In the rows, zero is written as 128.
Where one turn sends some rows of the set: a few examples, then the rows asked
Gev: [89, 153, 144, 145, 128, 110, 83, 112, 104, 125, 145, 145, 135, 158, 130, 110, 130, 108, 145, 117, 144, 122, 119, 148, 119, 181, 115]
Vogi: [99, 153, 112, 122, 139, 141, 140, 106, 141, 106, 120, 98, 155, 94, 171, 141, 142, 133, 112, 119, 117, 114, 115, 138, 108, 133, 177]
sesub: [153, 130, 92, 75, 136, 151, 115, 117, 111, 130, 96, 125, 112, 121, 112, 134, 86, 123, 121, 141, 112, 115, 130, 97, 110, 137, 157]
rado: [153, 126, 145, 95, 98, 153, 137, 103, 109, 131, 119, 101, 153, 115, 113, 156, 189, 129, 122, 144, 114, 94, 119, 102, 141, 136, 160]
Ribed: [111, 163, 118, 122, 124, 112, 110, 142, 105, 132, 138, 105, 105, 158, 137, 107, 140, 126, 123, 72, 127, 71, 118, 155, 118, 165, 140]
pas: [148, 130, 90, 70, 121, 148, 126, 110, 118, 124, 110, 127, 124, 127, 106, 136, 89, 125, 137, 120, 90, 118, 138, 96, 126, 142, 153]
Vedol: [99, 153, 113, 120, 142, 141, 139, 104, 135, 107, 119, 96, 156, 92, 170, 140, 142, 134, 111, 120, 117, 114, 115, 139, 104, 131, 178]
Voti: [103, 158, 108, 119, 140, 136, 146, 108, 142, 102, 117, 93, 150, 84, 173, 138, 143, 131, 115, 113, 118, 113, 122, 131, 102, 128, 171]
Rizip: [105, 154, 109, 118, 139, 136, 145, 109, 140, 101, 118, 95, 149, 85, 173, 139, 140, 129, 110, 117, 120, 115, 121, 133, 102, 125, 170]
sudog: [132, 122, 93, 65, 127, 147, 108, 108, 103, 128, 100, 122, 132, 141, 113, 148, 103, 119, 140, 125, 93, 122, 126, 110, 126, 153, 169]
tid: [94, 166, 142, 148, 110, 156, 113, 124, 108, 140, 151, 136, 131, 142, 108, 103, 113, 121, 151, 97, 148, 102, 148, 126, 114, 162, 103]
Kune: [131, 128, 162, 136, 121, 160, 91, 111, 105, 137, 141, 139, 149, 136, 101, 125, 125, 117, 144, 172, 158, 125, 145, 113, 115, 148, 118]
bofi: [80, 151, 145, 136, 124, 119, 83, 121, 95, 127, 134, 138, 138, 154, 126, 115, 141, 106, 157, 102, 146, 121, 123, 145, 117, 184, 118]
nivi: [101, 165, 145, 153, 122, 155, 101, 120, 106, 142, 143, 138, 123, 143, 113, 99, 106, 126, 137, 114, 159, 100, 141, 131, 106, 160, 107]
kigu: [142, 126, 155, 119, 120, 137, 104, 128, 100, 118, 124, 131, 130, 106, 105, 124, 140, 102, 148, 140, 175, 130, 162, 96, 102, 145, 101]
timef: [117, 125, 158, 122, 103, 171, 105, 110, 100, 135, 145, 134, 163, 139, 99, 134, 139, 113, 164, 139, 140, 126, 156, 110, 125, 154, 122]
kud: [142, 128, 153, 122, 107, 133, 121, 120, 123, 113, 148, 139, 143, 112, 100, 125, 141, 104, 160, 128, 146, 131, 168, 92, 124, 148, 92]
toz: [146, 122, 93, 80, 138, 135, 104, 102, 116, 129, 108, 133, 126, 141, 116, 140, 85, 125, 122, 152, 98, 127, 116, 110, 126, 151, 164]
Zonab: [120, 164, 116, 128, 124, 103, 119, 139, 121, 127, 153, 111, 106, 154, 137, 100, 133, 129, 119, 75, 122, 73, 120, 151, 123, 162, 133]
gegur: [145, 123, 90, 59, 134, 123, 111, 121, 103, 117, 89, 122, 115, 120, 118, 141, 107, 112, 130, 123, 113, 125, 128, 101, 114, 148, 160]
dofip: [108, 158, 139, 131, 126, 106, 106, 136, 103, 115, 128, 133, 110, 119, 126, 101, 132, 101, 144, 91, 169, 118, 145, 120, 101, 165, 93]
nogod: [106, 158, 136, 135, 122, 101, 116, 130, 121, 109, 146, 141, 118, 123, 124, 98, 125, 104, 147, 88, 153, 120, 148, 121, 117, 166, 88]
mivo: [120, 168, 116, 134, 132, 114, 110, 142, 113, 135, 146, 111, 102, 157, 138, 100, 126, 134, 110, 91, 134, 67, 113, 154, 114, 162, 138]
goniv: [119, 167, 118, 125, 132, 111, 111, 148, 107, 131, 137, 105, 97, 150, 140, 101, 136, 127, 114, 81, 141, 69, 117, 152, 110, 162, 140]
lazu: [157, 121, 137, 89, 107, 134, 126, 109, 104, 123, 107, 101, 144, 109, 121, 155, 194, 122, 119, 148, 127, 100, 114, 104, 131, 139, 159]
Ter: [153, 123, 87, 67, 132, 112, 118, 109, 123, 112, 111, 132, 121, 124, 118, 137, 96, 115, 130, 130, 95, 134, 128, 100, 129, 149, 148]
nomip: [118, 167, 116, 135, 130, 103, 111, 135, 122, 130, 151, 114, 105, 163, 141, 102, 133, 131, 114, 89, 125, 75, 113, 154, 123, 166, 134]
fulo: [167, 125, 138, 101, 108, 118, 133, 98, 128, 120, 126, 118, 148, 115, 125, 151, 183, 122, 114, 158, 112, 107, 110, 105, 146, 139, 146]
loto: [119, 115, 157, 106, 116, 124, 84, 119, 88, 115, 125, 130, 153, 132, 116, 138, 164, 92, 163, 136, 154, 142, 145, 114, 115, 165, 119]
gopa: [99, 155, 111, 124, 137, 152, 146, 106, 140, 107, 120, 94, 151, 91, 166, 137, 134, 138, 113, 121, 118, 109, 120, 133, 104, 125, 173]
bibi: [166, 128, 141, 107, 111, 138, 133, 100, 121, 133, 121, 111, 145, 117, 118, 150, 174, 133, 103, 172, 123, 96, 109, 105, 136, 132, 154]
mimet: [101, 157, 112, 125, 138, 150, 147, 107, 142, 109, 119, 95, 155, 94, 168, 136, 135, 136, 111, 122, 115, 110, 117, 131, 103, 125, 172]
dab: [131, 118, 156, 121, 119, 106, 89, 110, 117, 114, 144, 149, 153, 134, 120, 131, 148, 97, 151, 155, 144, 148, 139, 117, 126, 162, 109]
naz: [172, 128, 142, 99, 109, 136, 136, 110, 112, 127, 108, 104, 135, 102, 119, 149, 180, 127, 104, 157, 138, 93, 118, 96, 128, 130, 151]
kuf: [165, 129, 137, 97, 97, 134, 151, 104, 126, 120, 126, 108, 146, 105, 114, 149, 183, 126, 118, 141, 111, 96, 125, 93, 146, 133, 142]
pul: [113, 168, 118, 128, 120, 121, 118, 142, 111, 129, 150, 108, 107, 157, 132, 104, 135, 132, 123, 70, 121, 68, 124, 153, 122, 165, 139]

kuf moves to rado
Zonab moves to pul
Now find these:
bofi moves to dofip
pas moves to sudog
dab moves to kud

Where one turn sends some rows of the set: a few examples, then the rows asked
kofem: [138, 103, 79, 116, 153, 116, 111, 163, 96, 159, 137, 160, 118, 115, 121, 173, 113, 137, 153, 177, 175, 114, 107, 140, 83, 161]
Namos: [111, 92, 96, 139, 134, 121, 133, 166, 121, 169, 170, 128, 112, 175, 87, 156, 143, 178, 133, 167, 135, 135, 135, 138, 163, 145]
mel: [93, 116, 78, 98, 101, 161, 112, 192, 112, 136, 129, 126, 122, 103, 91, 154, 133, 103, 150, 186, 185, 115, 110, 145, 122, 145]
rok: [82, 75, 116, 99, 104, 120, 120, 186, 56, 137, 127, 96, 94, 145, 127, 150, 108, 161, 112, 177, 165, 115, 111, 126, 159, 143]
zukug: [105, 92, 123, 110, 127, 132, 143, 178, 83, 163, 98, 141, 106, 155, 114, 172, 147, 214, 140, 170, 144, 146, 123, 146, 122, 147]
pafeb: [119, 103, 96, 150, 91, 165, 141, 147, 94, 92, 113, 102, 113, 154, 139, 146, 115, 161, 120, 189, 148, 101, 99, 157, 127, 158]
guk: [166, 106, 66, 105, 114, 136, 140, 185, 117, 131, 157, 122, 141, 150, 96, 166, 149, 153, 133, 184, 171, 140, 109, 175, 143, 139]
dor: [143, 108, 128, 93, 128, 129, 121, 150, 133, 149, 151, 161, 144, 132, 121, 151, 140, 152, 134, 163, 170, 154, 127, 133, 174, 183]
pogup: [165, 111, 128, 128, 128, 125, 118, 152, 99, 126, 130, 127, 93, 134, 79, 171, 114, 142, 136, 159, 117, 170, 114, 143, 135, 117]
paza: [140, 110, 111, 123, 114, 108, 149, 162, 110, 156, 97, 116, 98, 132, 88, 142, 147, 152, 145, 207, 115, 110, 132, 93, 109, 129]
mutid: [127, 129, 96, 142, 90, 139, 127, 142, 146, 114, 146, 128, 104, 153, 140, 154, 126, 166, 149, 184, 150, 131, 126, 94, 117, 113]
Tul: [132, 116, 97, 148, 154, 139, 125, 156, 134, 120, 119, 163, 126, 169, 124, 136, 139, 154, 123, 157, 175, 126, 130, 108, 116, 145]
Boni: [133, 131, 100, 87, 136, 136, 129, 150, 80, 162, 162, 106, 119, 158, 122, 148, 158, 98, 134, 189, 158, 102, 101, 153, 146, 142]
kilig: [111, 92, 151, 125, 105, 130, 121, 118, 132, 136, 114, 97, 97, 163, 141, 163, 146, 182, 130, 166, 143, 108, 109, 139, 116, 168]
lalut: [132, 72, 109, 103, 135, 167, 106, 166, 130, 172, 163, 142, 122, 148, 136, 177, 128, 153, 162, 159, 164, 95, 98, 152, 155, 146]
dafi: [118, 106, 86, 131, 118, 130, 121, 124, 115, 170, 143, 139, 82, 131, 140, 134, 106, 184, 184, 192, 168, 97, 104, 152, 116, 136]
teg: [112, 96, 134, 114, 112, 114, 86, 170, 104, 151, 111, 121, 119, 122, 104, 177, 117, 97, 155, 167, 138, 89, 150, 147, 134, 114]
dok: [150, 88, 117, 134, 102, 130, 146, 164, 112, 158, 106, 119, 96, 134, 100, 142, 150, 155, 149, 213, 109, 105, 141, 118, 128, 109]
Mavod: [147, 111, 108, 123, 138, 87, 142, 162, 130, 158, 122, 107, 87, 143, 107, 148, 119, 167, 136, 173, 190, 115, 101, 115, 94, 156]
tuzof: [117, 101, 135, 126, 74, 129, 107, 145, 135, 125, 104, 106, 92, 125, 86, 148, 125, 148, 161, 187, 152, 103, 148, 163, 152, 114]
daba: [128, 107, 107, 134, 80, 135, 106, 136, 132, 117, 105, 99, 66, 128, 102, 150, 117, 159, 167, 195, 151, 110, 126, 160, 132, 110]
nub: [96, 123, 102, 126, 95, 142, 101, 153, 110, 152, 145, 104, 93, 126, 131, 109, 102, 118, 135, 196, 155, 126, 129, 113, 154, 131]
Midul: [171, 103, 138, 119, 122, 120, 132, 172, 105, 122, 113, 120, 104, 138, 80, 165, 138, 130, 122, 165, 125, 147, 121, 136, 127, 97]
neta: [108, 94, 115, 116, 87, 156, 115, 163, 75, 133, 139, 122, 142, 130, 113, 189, 152, 159, 127, 184, 156, 80, 100, 150, 122, 182]
fimuk: [117, 93, 108, 115, 134, 169, 115, 186, 108, 148, 169, 128, 87, 129, 98, 207, 125, 131, 151, 178, 149, 150, 99, 142, 149, 139]
Leni: [111, 112, 104, 129, 156, 165, 136, 148, 112, 148, 118, 122, 74, 159, 138, 104, 136, 141, 134, 193, 175, 119, 117, 129, 158, 148]
rof: [138, 136, 139, 115, 108, 132, 154, 169, 124, 156, 143, 130, 120, 137, 104, 192, 148, 157, 146, 186, 146, 149, 118, 90, 150, 162]
Rigad: [107, 137, 98, 141, 117, 112, 127, 142, 146, 140, 127, 114, 113, 157, 113, 158, 160, 149, 143, 204, 175, 99, 157, 142, 149, 177]
Sipo: [148, 102, 100, 89, 112, 137, 109, 152, 101, 133, 120, 145, 123, 100, 107, 194, 140, 110, 174, 200, 126, 119, 118, 159, 113, 143]
Nev: [119, 106, 119, 111, 101, 111, 105, 157, 97, 158, 96, 105, 129, 142, 182, 140, 104, 158, 132, 168, 163, 121, 135, 155, 126, 148]
zadu: [123, 114, 114, 92, 112, 150, 120, 179, 121, 156, 115, 112, 103, 141, 109, 137, 145, 148, 141, 164, 228, 95, 95, 141, 143, 136]
teti: [108, 148, 85, 131, 130, 128, 101, 145, 97, 128, 138, 121, 99, 176, 145, 168, 130, 133, 150, 163, 185, 113, 134, 159, 148, 109]
Bugez: [110, 109, 120, 113, 103, 123, 124, 154, 59, 129, 126, 131, 130, 152, 127, 158, 154, 168, 96, 186, 146, 114, 133, 94, 122, 162]
Rako: [151, 112, 130, 101, 122, 145, 119, 147, 87, 124, 114, 156, 117, 117, 107, 181, 149, 105, 160, 193, 122, 127, 132, 162, 136, 127]
zol: [90, 85, 103, 75, 110, 154, 108, 135, 74, 133, 123, 136, 128, 144, 127, 131, 138, 133, 132, 156, 141, 118, 103, 168, 105, 141]
tofen: [110, 109, 121, 97, 124, 97, 111, 128, 123, 150, 151, 116, 104, 122, 102, 137, 98, 126, 147, 150, 178, 122, 91, 159, 132, 168]
Sumu: [136, 70, 113, 107, 142, 144, 120, 179, 97, 142, 108, 105, 117, 130, 116, 161, 127, 143, 104, 172, 146, 145, 98, 178, 119, 183]
Ved: [113, 90, 124, 124, 117, 130, 137, 172, 85, 99, 136, 121, 121, 159, 146, 192, 92, 160, 130, 164, 138, 147, 106, 146, 163, 163]
vev: [108, 104, 133, 109, 103, 106, 89, 164, 96, 174, 120, 105, 101, 113, 95, 165, 103, 105, 157, 158, 141, 101, 124, 133, 143, 122]
sarus: [132, 121, 116, 118, 153, 130, 147, 120, 97, 139, 141, 147, 77, 135, 96, 151, 120, 169, 153, 170, 151, 155, 87, 153, 129, 162]

guk moves to teti
sarus moves to tofen
zadu moves to Tul
Now find these:
vev moves to paza
teg moves to dok
zukug moves to zol
Bugez moves to neta
nub moves to rof

